In the rows, zero is written as 128.
The same turns and mirrors carry the whole set onto itself and the rows of a family onto each other. Which other rows belong to the same family as each row named below? List them in the order they appear above.
These 20 rows form 4 families of 5 rows each.
j_738: [127 136  85 121 137  90 139 128]
j_708: [143 128 113 146 138  88  97 123]
j_490: [156 140  82 121 133  94 134 131]
j_643: [166 136  94 144 114  98 140 130]
j_750: [134 151 103 154 121 103 137 125]
j_729: [147 140 111 134 140  91  98 116]
j_164: [146 129 112 149 121  90  95 132]
j_275: [120 126 108 109 128 100 119 137]
j_634: [150 130 115 142 105 102 145 115]
j_874: [139 135 128 147 116 108 134 112]
j_487: [125 109 104 113 133  92 131 127]
j_817: [150  99 115 127 136  95 128 120]
j_223: [153 140 108 137 115  92  97 133]
j_208: [121 145  91 130 129  98 129 142]
j_421: [131 119 132 120 120 107 123 118]
j_342: [143 149  91 139 120  96 148 121]
j_462: [147 118  95 111 147  92 128 125]
j_383: [138 106 124 127 113  99 136 119]
j_187: [161 111 115 147 116  98 136 124]
j_85: [153 147 107 127 126  93  97 122]

The rest of the family of j_643: j_490, j_817, j_462, j_187
The rest of the family of j_275: j_750, j_874, j_208, j_421
The rest of the family of j_729: j_708, j_164, j_223, j_85

The same turns and mirrors carry the whole set onto itself and the rows of a family onto each other. Which other rows belong to the same family as each row named below? List them in the order they appear above.
These 28 rows form 7 families of 4 rows each.
j_185: [120 103 123 123 131 115 133 128 156 130 119  96  96 104 114 133 146]
j_547: [121 111 115 100 130 109 118 130 129 140 132 127  83 122 144 129 135]
j_821: [111 115 117  91 128 123 120 132 137 141 134 135  97 121 128 134 132]
j_770: [130 113 107  88 101 118 141 112 123 131 130 130 132 143 138 131 130]
j_273: [109 117 128 108 129 111 131 126 131 128 133 139  95 118 134 135 125]
j_861: [134 108 104  83 106 120 139 119 124 127 129 133 126 155 123 133 150]
j_47: [146 119  96 112 130 116 155 114 137 117 106  92 125 146 123 144 158]
j_473: [133 118 126 119 116 130 162  97 135 134 113 104 130 140 114 139 164]
j_332: [119 113 125 130 146 105 144 121 164 118 113 106 100 122 116 133 146]
j_278: [116 121 114 118 143 111 151 130 160 130 123 101  93 110 117 137 145]
j_844: [138 113 102 109 122 108 169 117 148 117 117  99 123 143 111 135 163]
j_38: [133 100 125 119 135 124 142 120 154 149 100  96  87 123 139 141 131]
j_628: [132 113 105  97 101 117 149 129 128 123 124 133 132 152 139 148 149]
j_136: [125 116 128 106 107 112 131 129 130 128 128 131  81 123 143 133 122]
j_654: [128  96 130 106 126 129 122 119 133 140 108 132  85 144 144 148 133]
j_263: [123 118 125 102 101 128 143 100 131 147 128 134 118 150 139 137 157]
j_409: [114 116 140 110 127 119 139 125 140 160 126 136 102 128 142 127 144]
j_784: [149 103 115 118 118 123 174 112 135 131 103  89 107 135 138 142 140]
j_961: [139 115 105  92  88 118 136 110 126 133 113 116 118 146 134 141 126]
j_394: [132 117 115 123 153 113 143 133 150 124 116  96  94 115 129 131 148]
j_949: [139 112 105 117 112 124 164 120 155 114 121  91 126 129 128 137 160]
j_862: [140 109 104 110 118 112 155 107 155 121 111  98 137 147 119 129 151]
j_718: [123 117 141 128 142 120 157 123 143 148 110 106 112 118 118 129 151]
j_194: [134 115 132 129 139 113 143 137 158 114 107 109  87 126 127 132 139]
j_181: [135 112  96  88 105 111 130 110 117 133 123 124 115 152 137 143 146]
j_682: [149 114 110 115 120 120 147 118 153 118  92  94 125 149 117 140 144]
j_432: [145 100 122 105 109 128 154 111 113 123 111 125 106 156 143 148 142]
j_438: [111 103 124 102 119 107 118 139 128 140 122 138 102 128 127 144 134]

The rest of the family of j_136: j_961, j_194, j_682
The rest of the family of j_278: j_821, j_861, j_844
The rest of the family of j_473: j_263, j_409, j_718
The rest of the family of j_38: j_654, j_784, j_432
The rest of the family of j_394: j_547, j_47, j_181

